The rows of Z fall into 3 groups, which share some directions, and each row is roughly a mix of its group's hidden directions, except some rows that fit no group.
Z (123 x 12):
[[-28   7  14   7 -23   0   3  -5 -11  22  -1  -3]
 [  6  -7 -29 -17  -8 -15  -8  19  11 -14   2   5]
 [ 29   8  -8  10   9  -6  -6   6  24  15   4  14]
 [ 30  -2   9  -9  31   6   4 -10   9   2   1  -2]
 [ 10 -21   3   2   8  12  28   6 -24 -12  -1   0]
 [-18   6 -17   1 -33  -8   0  12   8   8  -1 -13]
 [ 20  -3 -29 -10  -6 -23  -4  11   8  13  -1  -1]
 [-18  -3 -29   4   2  -7  -1  15 -21  -4   5  18]
 [ 20  -8  19   9  16  14  24  10   8  14   3   4]
 [ 25   9  20  -5   1   2 -14 -28  -2   1   8 -10]
 [  5   6  15 -27 -12   4   3  -8  14 -25   7 -13]
 [ 28  18   7  -9  23 -10  -6   7   5   2  15  11]
 [ -2   0  -3  16 -14  -8   9  14 -30  22   7  -5]
 [-18  22  13   8 -20  -2 -20 -14   8  -1   5 -11]
 [-31  -5   1  -4 -10   7 -16 -19 -17   7   8   9]
 [-28   7 -13  -1 -19 -21 -11  13 -10  -3  -4  -8]
 [-17   4  -6 -10 -21   9   3  -8 -34   3   1  -8]
 [  1   6   9 -24 -10   5  -8 -22  14 -20  17  -6]
 [ 23  14  20  10  27  -1   2 -10   6  11  -2  -6]
 [ -4   6  39 -12  -5  13  11  -6   3 -10  -7  -8]
 [ 24  -6  11 -17   0   6   7  -6  30 -12  -8  -2]
 [ 26 -14  12  -9  20   4   2  -7 -15  -7  13  15]
 [  6   8 -18  -1   9   7   2 -21  14 -24  -4  22]
 [  4  13 -19  13  10   9   1  23  10  25 -11   3]
 [ -8 -12 -27  17 -22  -6  11   7 -11  13   3  -6]
 [-19  -4  -1  -8  -3  12  13  30  -9 -18  -9  12]
 [ 14 -13   2  -4   1 -11  11  35 -11  -2   4  18]
 [ 16   6   5  14   4   2 -26 -22 -11  20  -1  -6]
 [ -6  -5  23 -24 -10   6   2   5  17 -25  -1   1]
 [ -8   3 -26  12  -6 -13 -10  12 -26  14   5  -5]
 [ 25 -26   7  10   5   2   1  -4  15 -14  -1  18]
 [ -7  12  -3  22  20  -9 -20 -14   9  15  14   4]
 [ -4 -15 -24   4 -13 -10   3  32   2 -12  -1   4]
 [-34  10  12   9  -7  17   5  -7  -7   4  -9 -13]
 [-19 -18 -28  -9  15   0 -17  -4   8   0  10   0]
 [ 27   2  11  -7  -5  -1   7  10  30 -15  -6   3]
 [ 16   4  30   8  19   2   7   1 -11  16  -6 -14]
 [ 14 -16 -15  -2  24   0  15  16   3 -12  -8  18]
 [  3  -8 -10   9   2   2  -2  20  35 -15   7  10]
 [-21  10 -18  20   1  -5 -12   9   6  20 -14   9]
 [ 28   6  -7   0   4  11  -3  10 -22  16   6 -20]
 [  0   4 -14  21  10   1 -10 -12  21  27  -7  -7]
 [ 19 -10  21   0  18 -10  -4  13   8  24  10   5]
 [ -6 -16  11 -25 -13   6   0  -2  -7 -24  12 -15]
 [ 13 -12   6 -27 -11  11  17  15  -7  -3  17   6]
 [  6 -16  -9  21  18  -4   8  17   2  18  -4  21]
 [  1 -11 -32   2  15  -4   9   9 -13  22  -8  -4]
 [ -5   0 -28  -2  -3  -4   8  16 -30  14  -5   3]
 [ 17 -21  -4 -19  30   5   0   2   8  -8   4   9]
 [-25 -20  24 -12  12   2  18  -1  -7  -2   0   2]
 [-25   5  11 -10 -11   0 -17 -19 -17 -19   1   1]
 [  7  -6  -2 -12  -4  -5  -2   5 -35  -5  13  23]
 [ 11 -19  -9  -9 -15  -5  11  23  -6 -14   5  22]
 [-11  13  -7  21 -17 -13   6  18 -22  12   2   4]
 [ 26  14  32  -2 -13  -2   6   2   9   1  -1  -3]
 [  5 -22  -6   3   0 -18  15  30   7  -7   1  14]
 [ -4 -26 -24  -6  -7   6   2 -12  26   3  -3  -5]
 [ -2 -12 -17  -1  20   5  13   9 -31  10  -8   4]
 [-24   8   9   8  16   6   3 -20 -18  21  -3   2]
 [ 10  11  -5  -2  -8 -11  -4 -16  23  16  -6 -27]
 [  6  15  17   1   9   2  -2 -19 -34  -7  -8  -1]
 [ -1  11 -28  20  -2   4  -6  -2 -27  13   0  -2]
 [-24   5   1 -20 -21  -3  -1   4  12 -24  -2  -9]
 [ 13 -13 -10 -26   0   6 -11  -9  18 -15  15 -13]
 [ 28 -16 -13 -12  12  -2   3   7   8 -15  14  14]
 [-31  -5   8 -11  -5   9  -7 -20 -23  -3   2  -2]
 [ 25 -10  19  13  19   5  11  -6   7  18  11   6]
 [-13 -17  -8  14   1 -29   6  18  -9   3  -1  16]
 [-20  -4 -37  13  -1  -3  -5  14  -6   8  -1   3]
 [ -1   2   9 -26 -13  11 -13 -28   6   8   9  -7]
 [  4   4  28  -8  14  -2  15  11  25  10 -12   4]
 [-22   0 -11  25  -7 -12 -20   2  -1   0   6  20]
 [-10  -7 -30  13   2 -18  -8  17   9   9 -11   7]
 [  1   5  -7 -30  -3  13  -9 -21 -21 -10  -8  -4]
 [ -6  -8  25 -18  -4  21  24   3  -9   9   1  -6]
 [  0  10 -16 -13  -7 -12 -17   4   3 -34  -7   0]
 [  2  28 -11   8   6 -11  -6   1 -13  30   3  -6]
 [ 10  -7  16 -16  19  14   8  -6 -18 -17  -8  17]
 [-16 -11 -17  20   9   2   3   9 -21  19   2  15]
 [-30  -1  25   2  -4  19  13  -4  -8   8  -6  -5]
 [-10  14  18  10  15   2 -24 -22   2   5   9 -12]
 [ 28  -5 -24 -18   3 -17  -9  -6   5   2   6  -7]
 [  4   3  -9  -9 -12  -3  15  32 -23   1  -3  13]
 [  4  10 -14 -13 -13   3   8  15  29 -22   0   3]
 [ -9  11  -9  12   5  -7   5  11 -35  19   3   6]
 [-29 -11 -12  -1 -18  -7 -11   9  14 -18  -6   6]
 [  9   3  11 -17 -19   2 -16 -11  19 -23   2 -11]
 [ -4  -1  27  -8  19   5  30  -9 -10   2  -1   2]
 [-38   4 -10  -5 -11  -4  -2  16 -11   3  -8 -10]
 [-26  -4   2  22  11  17  10  -4  -1  21  -7  -9]
 [  5  17  19 -11  23  14  -3 -25  -7  -1  -9  -1]
 [  4 -12   1  22  14   0  -6 -14  28 -13  -2  16]
 [  6  12  27  -8 -13  -6 -11 -17  22 -13   0  -8]
 [  5  12  23 -24  -7  -1   5   2  26 -12  -2  -9]
 [-13 -11 -18  -8  -6   6 -15 -23  27  -2   5  -4]
 [ 17  -7  -1  -5  19   6  29  24  -2   8   7   4]
 [ -5  12 -16  25   6  -3   1  26  -6  -9 -14  12]
 [-15 -11 -12  18  15  -3  12   7 -25  17  -1  12]
 [-20  10  -3  11 -32  -8   4  11 -11  16  -4  -6]
 [ 12   5  11 -20 -20   4  -6  -7   5 -27   1 -18]
 [  0 -14 -10 -28 -12   2  -3  13   3 -21  17  10]
 [-13  -3 -10 -17 -13  11 -18 -28   4 -12  12  -2]
 [ 28  -1  16  14   7  -1   0 -11  23  11  16   3]
 [-11  12  -7   6  27  -2 -23 -10 -14   3  17  -8]
 [-17   4 -25  -1 -32   3   8  -3  -2 -10  -8  -5]
 [ 32   3  19 -12   3   7  19  -7   2 -15   4  -6]
 [ 15   3  37   3  -3  -8 -11   9   5   6  13 -13]
 [ 17  10  18 -18  11  10  -1 -17  23  -4  -8 -10]
 [-11   4  -1 -19 -12   1 -10  -1  24 -27  -6 -13]
 [-11  -7  -7   7   8 -12   3  20  28   9  -4  22]
 [  8   3   3   1  -2  -1  24  20 -23  24 -10   4]
 [  8  -1  11 -19 -12  -4   6  11  29 -24  -1  -1]
 [-16  -7  21  -1  13   4  21  -3 -28   7  -8  -6]
 [-13  -5 -37   9  -3  -6  -2  14  -9  17   2   3]
 [ 21  -3  -6  25  18  -5  -1  -7  -9  21   2  16]
 [-31   1 -11   6 -15   0 -13  11  16 -18   0   6]
 [  1 -15 -20  16   0 -14 -22  10 -12  18   9   5]
 [ 22  18  11  -7 -19  -9  11  23   1 -12   0 -10]
 [-11 -16  -4 -18   0  12  -6 -10  24 -24 -11   2]
 [  4  -1 -22  -3 -22 -13   7  21  15  -7   3  19]
 [  0   0  -3  -6  -8  10 -10 -33  28 -10   1   0]
 [-23  -2   3  17 -28  -5  -2   8 -14  15   1 -11]
 [  5  19  22 -20 -21  -2  -2 -14  -3 -11  -3 -14]]

One row of each group comes first, with its name. Which group is each row after those in?
[ -4   1  21 -14  -5  -1 -13 -30 -14  -5  11 -14] : Y
[-18  -8 -24   3 -22   1  10   9 -19 -10  -4  12] : X
[  5   9  28   2   0  13  24   2  -6  19 -11 -11] : M

[-15   4  29   0   3  10 -12 -14 -18   5  -1 -20] : X
[-14   6  -2  20  19   0  -6 -10 -31   9   6   6] : X
[ -6  -3  -3  21  17  -1  -6 -13 -23  27   1   7] : Y
[ 25   9  14  -8  23   2  18  15  -8  -4 -12   2] : X
[ 12 -13  33   0  15   6  15  -5  -6  15   1   9] : M
[ -9 -26   2   6  15   0  25  17  -3   0  -3  17] : Y
[ 24 -10  22 -14   6   0   2   2  18 -17  10  11] : M
[ -6  11 -22  12  -1  -4  -6  11 -29  19   1  -9] : Y
[-40  -1 -13  -8  -6  -1   0 -10  -9  -8  11   4] : Y
[ 14  -7   0   2  11  -9 -14 -21 -15  14  27   4] : Y
[-16  -3  17  -9  -5  24  16  20   3 -19  -1   5] : M
